runs of hidden systems:
A, path 1 (7 x 32):
[[ 26   2  -5 -12   5  22   6 -25 -15   8 -21 -26  -4  37  12  -4  -1  21
   -7 -23  27  -4   6  14  17 -33  27  -9 -51 -33 -20   7]
 [ 28   5  -8 -11   8  22   6 -22 -21   6 -20 -34   2  38   8  -2  -2  18
   -5 -21  22   3   8  25  22 -35  24  -5 -56 -34 -17   3]
 [ 30   5 -12  -7   8  22   5 -19 -26   4 -19 -38   7  38   6   4  -3  14
   -4 -18  20  11   8  36  25 -36  20  -5 -58 -39 -13   0]
 [ 31   5 -12  -3   9  21   5 -14 -30   0 -16 -43  12  39   2   7  -5   8
    0 -17  14  15  10  44  27 -34  14  -2 -62 -38  -9  -2]
 [ 31   6 -14   1   9  23   3 -11 -30  -3 -12 -43  18  38   2   9  -6   3
    4 -15   9  22  11  48  30 -36   8   1 -61 -39  -2  -4]
 [ 32   6 -14   2  12  25   1  -7 -31  -6  -8 -44  23  37   1  13  -9  -4
   11 -14   0  25  13  53  33 -34   2   0 -60 -37   3  -6]
 [ 33   3 -14   6  12  25  -1  -3 -26  -8  -2 -42  26  36   1  15 -10  -9
   14 -12  -6  29  15  53  34 -30  -5   0 -56 -35   7  -8]]
Z, path 2 (7 x 32):
[[ 25   2 -15  16   9  18  -5  13 -24 -19   9 -34  35  26  -6  21 -15 -23
   25  -3 -22  35  15  53  30 -19 -23   4 -38 -23  23 -14]
 [ 26   2 -14  14   9  19  -4   9 -27 -17   6 -35  36  29  -4  20 -14 -20
   23  -6 -20  35  16  55  30 -22 -19   4 -43 -26  21 -13]
 [ 28   4 -15  13  11  20  -4   6 -29 -14   4 -37  32  32  -3  19 -13 -15
   21  -6 -15  33  15  59  31 -25 -13   6 -48 -29  16 -13]
 [ 27   9 -16  11  12  20   0   5 -34 -11  -1 -42  31  34  -2  20  -9  -9
   18  -7 -10  32  14  60  30 -28  -8   5 -51 -34  14 -12]
 [ 27   9 -16  10  13  16   1   4 -37 -11  -6 -42  27  36  -4  22  -8  -2
   15  -7  -4  31  14  61  28 -31  -2   6 -54 -37  11  -9]
 [ 24  12 -16  10  13  17   1   3 -40  -6 -11 -41  25  38  -4  23  -6   5
   12  -6   1  29  14  64  25 -34   5   9 -56 -38   8  -8]
 [ 22  17 -14  10  13  12   1   2 -46  -3 -15 -41  23  36  -5  27  -3  12
    7  -5   7  28  11  65  21 -33  10  12 -59 -38   6  -6]]
W, path 3 (7 x 32):
[[-13  33  -8  14  11 -21   6   9 -50  14 -36 -15   5  23 -12  28  11  50
  -13   1  35   1   0  44 -19 -20  42  25 -27 -24   2   0]
 [-15  35  -5  17  11 -24   6  13 -53  15 -38 -14   5  21 -13  30  13  50
  -14   3  36   0  -2  42 -23 -18  43  26 -21 -20   4   0]
 [-20  36  -7  19  12 -27   6  15 -51  15 -38  -9   7  17 -15  32  13  51
  -12   5  34   0  -3  42 -27 -15  41  28 -16 -13   5  -2]
 [-21  36  -8  22  10 -31   7  18 -51  16 -36  -8   7  13 -18  33  15  49
  -16   8  34  -2  -3  41 -30 -12  40  29  -9  -9   8  -2]
 [-26  38  -5  23  10 -33   6  21 -51  14 -35  -5   8   9 -20  31  15  50
  -15   9  32  -3  -6  38 -32 -10  39  30  -3  -5  10  -4]
 [-28  38  -5  24   8 -36   6  24 -50  14 -33  -3   7   4 -21  32  14  48
  -13  12  30  -3  -7  35 -35  -6  37  30   2  -2  12  -5]
 [-29  40  -4  27   8 -38   6  25 -46  13 -32   1  10   0 -25  31  15  46
  -12  14  27  -3  -5  35 -36  -5  33  30   9   3  15  -6]]
G, path 4 (7 x 32):
[[ 15  -6  -6  15   1  13  -8  17   2 -21  26 -14  33   1 -11   8 -14 -41
   27   6 -38  29  10  29  23   2 -44  -1   0   4  30 -16]
 [ 14  -4  -8  17   3  12  -7  18  -2 -20  24 -15  35   4 -11  10 -15 -39
   26   5 -37  29  10  32  23   0 -42   1  -3   1  30 -17]
 [ 14  -2  -9  19   4  12  -8  21  -5 -20  23 -18  36   5 -11  15 -14 -36
   28   5 -36  29  11  38  22  -1 -39   3  -5  -1  31 -16]
 [ 13   0  -9  21   3   9  -9  21 -10 -19  22 -19  38   8 -11  17 -14 -34
   27   5 -33  32  11  41  21  -2 -36   4  -8  -4  31 -17]
 [ 13   2 -10  22   6  10  -9  24 -13 -19  18 -21  39   9 -13  20 -12 -32
   28   6 -33  33  11  44  20  -4 -35   6 -12  -5  32 -18]
 [ 11   4 -10  23   6   7  -8  24 -17 -19  16 -22  41   9 -14  22 -12 -28
   28   7 -31  33  12  47  19  -5 -34   9 -13  -6  33 -18]
 [ 10   7 -11  24   6   7  -7  26 -22 -17  13 -21  40  12 -15  23 -11 -26
   27   6 -30  35  12  52  18  -6 -31  11 -14  -8  35 -19]]
N, path 5 (7 x 32):
[[ -4  31 -14  35   9 -15   5  35 -57  -6 -12 -21  40   9 -23  42   3  12
    8  11  -6  31   3  69  -5 -15   5  28 -13  -7  35 -22]
 [ -1  28 -15  33  10 -11   4  31 -62  -5 -16 -28  37  16 -21  41   3  17
    7   8  -3  30   4  71  -1 -20  10  27 -22 -14  31 -21]
 [  3  29 -14  30  13  -8   4  26 -61  -4 -17 -33  35  23 -18  39   3  20
    6   6   1  30   8  74   3 -25  11  26 -35 -20  26 -18]
 [  8  25 -18  23  15  -4   4  18 -61  -2 -18 -35  31  28 -15  38   0  20
    6   3   6  29   9  74   6 -27  15  22 -41 -27  19 -14]
 [ 13  24 -16  19  14   2   2  11 -57  -1 -21 -39  28  33 -12  33  -1  20
    5  -2  10  29   9  72  12 -33  18  22 -50 -33  13 -10]
 [ 18  20 -16  12  13   6   3   4 -54  -1 -21 -42  22  37  -6  27   0  18
    4  -5  12  27  11  67  16 -34  19  15 -58 -39   7  -8]
 [ 22  16 -15   5  13  13   4  -4 -43  -1 -19 -43  16  39  -2  20  -2  17
    1  -9  14  22  11  59  21 -36  19  10 -60 -40   0  -3]]
R, path 6 (7 x 32):
[[ 33 -15  -9   5   1  31  -5  -1   7 -21  24 -27  30  16   0  -4 -18 -43
   24 -10 -34  26  13  24  40 -11 -39 -13 -24  -9  15 -13]
 [ 38 -15 -11   1   1  35  -3  -5   5 -19  21 -29  27  19   3  -5 -18 -40
   23 -13 -30  26  13  25  43 -15 -36 -16 -30 -14  11 -11]
 [ 41 -16  -9  -3   1  37  -1 -12   6 -17  20 -33  25  23   4  -8 -19 -39
   21 -16 -23  24  15  23  44 -19 -31 -16 -38 -18   6  -8]
 [ 42 -16 -11  -7   3  40   0 -17   5 -15  15 -34  20  26   6 -11 -17 -33
   18 -21 -17  22  15  22  45 -23 -27 -18 -43 -22   1  -6]
 [ 45 -17  -9 -10   5  41   0 -23   5 -10  12 -36  15  29   9 -13 -17 -29
   12 -22 -11  18  13  21  47 -24 -20 -19 -47 -26  -4  -3]
 [ 44 -14  -8 -14   3  41   2 -29   7  -9   7 -35  12  31  11 -14 -15 -25
    9 -23  -5  13  14  18  45 -26 -15 -20 -50 -29 -10  -1]
 [ 45 -13  -9 -17   4  39   1 -30   8  -6   2 -35   8  34  13 -16 -14 -16
    6 -26   2  11  12  13  43 -28  -9 -21 -53 -30 -16   2]]

runs to name:
path 7 (5 x 32):
[[ 32   4 -15   5  11  25   0  -4 -28  -9  -4 -43  26  36   0  14 -10  -8
   14 -10  -4  27  14  51  33 -30  -5   1 -57 -36   6  -8]
 [ 36   0 -14   0   8  29   2 -10 -22  -9  -3 -43  22  37   3   7 -10 -10
   12 -16  -3  24  14  45  37 -33  -4  -5 -58 -33   1  -7]
 [ 42  -4 -12  -5   8  33   1 -17 -14  -7  -1 -42  19  35   7  -2 -13 -14
   10 -20  -2  21  13  36  38 -32  -7 -11 -56 -30  -3  -4]
 [ 42  -8 -11 -10   5  36   2 -23  -4  -7   2 -40  13  36   8 -11 -12 -17
    8 -23  -1  18  13  26  43 -29  -8 -15 -54 -29  -8  -3]
 [ 45 -14  -8 -15   4  39   2 -27   5  -6   5 -38  10  34  11 -14 -13 -20
    9 -23  -2  12  12  17  43 -28 -13 -20 -53 -28 -12   2]]
	N
path 8 (5 x 32):
[[ -2  11  -9  30   6  -7  -6  33 -20 -15  13 -12  40  -1 -21  25  -8 -22
   22  14 -29  30   7  44   5   3 -29  15   6   6  37 -18]
 [ -2  12  -9  30   5  -8  -5  32 -22 -16  13 -12  39  -3 -22  24  -7 -20
   21  14 -27  29   8  46   4   2 -28  15   7   7  38 -19]
 [ -3  13  -9  31   4  -8  -5  32 -24 -15  11 -12  39  -3 -22  27  -7 -18
   21  14 -27  29   5  45   1   3 -25  16   8   7  36 -19]
 [ -5  14  -8  32   4 -10  -5  34 -24 -16   9 -11  40  -4 -24  28  -5 -17
   20  14 -28  29   5  46   2   2 -25  18   9   8  37 -19]
 [ -5  15 -10  32   5 -12  -3  34 -25 -15   9 -10  38  -4 -23  27  -5 -16
   18  14 -26  30   4  48  -1   4 -24  19   7   9  38 -20]]
	G
path 9 (5 x 32):
[[-27  14   9  -4  -5 -28   5  -4  11  20 -21  28 -25 -16  -5 -12  15  34
  -24   0  34 -37 -15 -38 -39  15  28   3  37  20 -14  11]
 [-30  12  11  -2  -5 -30   4  -2  12  21 -19  29 -23 -19  -6 -13  15  32
  -24   3  32 -36 -15 -38 -40  18  24   4  41  27 -12  12]
 [-32  11  13  -1  -5 -31   3   0  14  19 -16  32 -23 -21  -9 -13  14  31
  -23   2  29 -37 -14 -39 -40  21  22   5  44  27 -11   8]
 [-31  12  12   0  -6 -32   4   0  18  18 -14  33 -21 -22  -9 -14  13  27
  -22   4  26 -36 -16 -41 -40  23  18   6  48  31  -9   9]
 [-33  10  12   1  -6 -32   2   4  21  17 -12  35 -19 -26 -11 -13  12  24
  -18   6  21 -35 -16 -42 -43  24  15   3  53  32  -7   8]]
	W
path 10 (5 x 32):
[[-18  28   1   7   9 -23   6   4 -34  20 -36   0  -9  17  -7  18  14  53
  -16  -1  42 -16  -6  15 -30 -10  45  20 -13 -14  -8   6]
 [-22  28   0  11   6 -27   4   6 -34  18 -35   4  -9  12  -9  17  13  54
  -19   2  42 -15  -5  15 -33  -8  44  22  -7 -10  -6   4]
 [-27  30   1  13   7 -31   5  11 -35  20 -35   6  -7  11 -11  23  15  55
  -16   6  40 -15  -7  12 -36  -6  44  22   1  -6  -3   3]
 [-28  33   2  14   6 -35   4  14 -36  19 -35   9  -7   6 -12  20  16  53
  -16   7  38 -15  -8  14 -39  -2  42  25   4  -1   2   3]
 [-30  32   1  16   6 -37   5  19 -34  18 -33  12  -5   1 -15  22  16  51
  -16  10  35 -15 -10  11 -42   2  40  26  12   3   4   3]]
	W
path 11 (5 x 32):
[[ 24   9 -14  15  12  16  -2   8 -37 -12  -4 -40  32  33  -6  25  -9  -6
   17  -4 -10  33  13  63  26 -27  -7  10 -49 -32  16 -12]
 [ 23  12 -16  14  14  15   0   8 -41 -10  -7 -41  30  33  -5  27  -9  -1
   15  -3  -5  32  12  64  26 -32   0  10 -53 -34  14 -12]
 [ 23  15 -15  14  13  13   1   7 -45  -6 -13 -43  28  34  -6  25  -4   5
   11  -5   1  30  13  66  24 -31   7  13 -54 -35  11 -10]
 [ 18  17 -17  15  13   9   2   7 -49  -5 -15 -40  26  35  -7  31  -4  10
    8  -4   4  29  12  68  19 -31  10  15 -55 -38  11 -10]
 [ 14  21 -15  14  13   5   2   8 -53  -2 -18 -40  24  34  -8  31   0  19
    4  -2  11  27   9  68  16 -32  16  16 -53 -37  11 -10]]
	Z
